In the data rows, 128 means zero.
Here are some numbered points:
[146, 99, 156, 133, 130, 139, 117, 130, 110, 147, 121, 100, 115, 99, 115,
 121, 114, 111, 169, 97, 182, 125, 137, 118, 111, 115, 114, 129, 133, 165,
 147, 148] 0
[151, 209, 187, 54, 128, 93, 117, 106, 135, 63, 158, 190, 76, 97, 208,
 91, 172, 115, 148, 110, 129, 134, 140, 137, 125, 232, 115, 160, 131, 141,
 103, 199] 1
[167, 139, 49, 220, 192, 6, 143, 197, 157, 96, 119, 66, 208, 222, 89,
 193, 116, 134, 0, 216, 152, 150, 96, 90, 100, 98, 158, 96, 147, 48,
 109, 74] 2
[103, 108, 112, 97, 132, 189, 144, 89, 122, 172, 113, 142, 92, 97, 130,
 98, 126, 125, 190, 114, 116, 102, 127, 172, 135, 94, 148, 138, 132, 186,
 140, 124] 3
[107, 113, 108, 140, 133, 164, 170, 114, 123, 131, 115, 131, 122, 123, 130,
 130, 111, 135, 132, 144, 90, 96, 138, 141, 112, 105, 134, 127, 147, 143,
 141, 96] 4
[172, 124, 152, 150, 139, 72, 112, 149, 137, 124, 136, 98, 142, 115, 133,
 142, 96, 96, 89, 125, 194, 110, 139, 111, 102, 126, 108, 129, 136, 155,
 134, 178] 5
[133, 98, 153, 135, 125, 131, 127, 130, 107, 160, 118, 112, 125, 105, 115,
 126, 114, 111, 154, 101, 162, 122, 143, 118, 114, 123, 120, 130, 126, 156,
 144, 141] 6
[142, 176, 117, 134, 142, 73, 131, 133, 152, 73, 144, 149, 142, 175, 159,
 143, 157, 143, 73, 168, 102, 131, 116, 128, 120, 164, 124, 114, 121, 90,
 117, 121] 7
[156, 130, 142, 146, 136, 94, 131, 147, 134, 123, 132, 110, 141, 117, 133,
 137, 115, 112, 95, 130, 177, 116, 132, 122, 104, 129, 115, 125, 138, 142,
 132, 170] 8
[103, 83, 152, 138, 103, 177, 125, 118, 90, 163, 121, 129, 114, 71, 84,
 109, 103, 111, 198, 87, 157, 126, 146, 130, 121, 104, 96, 128, 136, 163,
 134, 152] 9
[73, 97, 143, 62, 81, 189, 98, 92, 97, 175, 118, 178, 115, 85, 91,
 119, 150, 146, 224, 71, 123, 148, 139, 127, 164, 131, 132, 139, 125, 134,
 113, 108] 10
[110, 118, 130, 116, 123, 158, 132, 118, 115, 136, 130, 131, 114, 121, 122,
 115, 127, 126, 161, 115, 112, 126, 130, 134, 136, 121, 128, 129, 127, 135,
 130, 114] 11
[115, 139, 119, 124, 110, 127, 107, 132, 132, 126, 124, 143, 140, 137, 115,
 117, 147, 140, 142, 119, 121, 155, 120, 125, 152, 143, 137, 130, 114, 94,
 112, 126] 12
[118, 73, 109, 162, 131, 155, 150, 137, 106, 181, 115, 84, 136, 128, 98,
 137, 93, 134, 132, 126, 119, 111, 134, 125, 111, 66, 127, 115, 137, 159,
 138, 88] 13
[155, 137, 105, 142, 170, 118, 192, 117, 148, 103, 127, 112, 94, 138, 205,
 137, 102, 122, 80, 193, 99, 63, 127, 152, 76, 130, 119, 128, 160, 178,
 142, 103] 14
[131, 91, 157, 122, 136, 143, 133, 127, 92, 176, 118, 102, 104, 89, 117,
 113, 111, 115, 184, 79, 165, 118, 134, 138, 116, 111, 116, 141, 120, 166,
 145, 167] 15
[138, 138, 129, 122, 138, 118, 142, 122, 128, 111, 133, 133, 116, 142, 151,
 125, 120, 120, 111, 144, 123, 127, 129, 130, 120, 139, 125, 134, 127, 131,
 133, 137] 16
[89, 123, 124, 105, 113, 171, 123, 113, 123, 141, 119, 142, 117, 128, 108,
 119, 145, 144, 169, 102, 92, 127, 124, 138, 151, 119, 131, 126, 125, 125,
 127, 97] 17
[153, 112, 93, 183, 157, 114, 165, 150, 135, 139, 121, 84, 143, 148, 124,
 156, 92, 133, 70, 168, 121, 110, 129, 132, 89, 85, 128, 111, 149, 148,
 138, 97] 18
[148, 105, 120, 162, 137, 116, 140, 143, 128, 146, 117, 102, 144, 123, 108,
 146, 108, 126, 105, 140, 156, 115, 133, 119, 106, 97, 122, 122, 133, 148,
 140, 129] 19
[131, 177, 167, 77, 133, 96, 114, 122, 144, 80, 157, 185, 123, 136, 201,
 104, 166, 122, 140, 122, 109, 143, 113, 134, 140, 210, 130, 141, 120, 101,
 109, 169] 20
[125, 180, 141, 102, 124, 58, 83, 134, 136, 54, 134, 169, 159, 151, 133,
 131, 172, 115, 99, 139, 128, 159, 105, 108, 170, 190, 133, 118, 100, 55,
 118, 156] 21
[114, 171, 120, 73, 113, 127, 112, 99, 137, 80, 128, 184, 114, 137, 161,
 115, 188, 139, 134, 142, 63, 138, 103, 149, 172, 178, 147, 142, 110, 72,
 108, 106] 22
Which three points above are nearest to each new point by angle? Their numbers follow each, nearest first.
[171, 123, 128, 148, 165, 142, 202, 115, 131, 135, 135, 79, 85, 104, 197,
 131, 71, 101, 124, 148, 146, 55, 142, 150, 40, 106, 114, 146, 165, 241,
 167, 155] 14 18 19
[125, 161, 208, 57, 95, 130, 92, 102, 127, 113, 147, 171, 83, 77, 170,
 79, 158, 107, 197, 78, 158, 116, 142, 136, 133, 188, 114, 164, 121, 171,
 134, 200] 1 20 10
[110, 63, 122, 175, 108, 149, 111, 154, 108, 188, 119, 90, 174, 121, 26,
 146, 112, 141, 140, 109, 164, 165, 131, 104, 154, 55, 124, 108, 128, 107,
 122, 105] 13 19 9
[102, 189, 109, 90, 124, 158, 152, 89, 145, 75, 130, 184, 82, 138, 195,
 112, 173, 143, 130, 157, 32, 90, 116, 161, 150, 185, 148, 134, 116, 101,
 134, 76] 22 20 7
[166, 186, 92, 141, 153, 85, 155, 131, 179, 65, 156, 134, 131, 206, 200,
 155, 145, 140, 51, 193, 82, 117, 91, 143, 96, 177, 141, 126, 130, 105,
 123, 90] 7 16 14
[93, 33, 119, 200, 106, 189, 93, 166, 113, 236, 105, 74, 171, 117, 0,
 146, 107, 147, 155, 73, 179, 176, 137, 98, 178, 24, 124, 104, 105, 108,
 129, 92] 13 9 6
[147, 220, 255, 0, 114, 103, 100, 76, 145, 56, 193, 216, 49, 43, 255,
 34, 157, 61, 227, 64, 187, 107, 143, 156, 95, 255, 104, 195, 99, 195,
 156, 255] 1 20 16
[155, 121, 133, 136, 151, 141, 178, 125, 137, 127, 137, 100, 96, 113, 175,
 125, 86, 109, 127, 137, 139, 77, 139, 153, 72, 119, 126, 136, 155, 203,
 151, 146] 14 4 16
[118, 104, 110, 149, 135, 149, 138, 139, 130, 147, 113, 113, 137, 134, 98,
 134, 114, 128, 125, 130, 121, 121, 136, 125, 128, 96, 141, 111, 135, 126,
 130, 102] 13 18 4
[92, 81, 84, 142, 101, 176, 139, 124, 111, 174, 99, 82, 132, 130, 75,
 142, 118, 134, 154, 125, 101, 155, 131, 151, 158, 55, 131, 101, 130, 132,
 122, 85] 13 17 11
[156, 96, 25, 255, 146, 35, 76, 231, 150, 176, 96, 58, 255, 255, 0,
 253, 119, 189, 0, 221, 132, 225, 102, 36, 167, 27, 163, 58, 131, 0,
 85, 20] 2 18 19
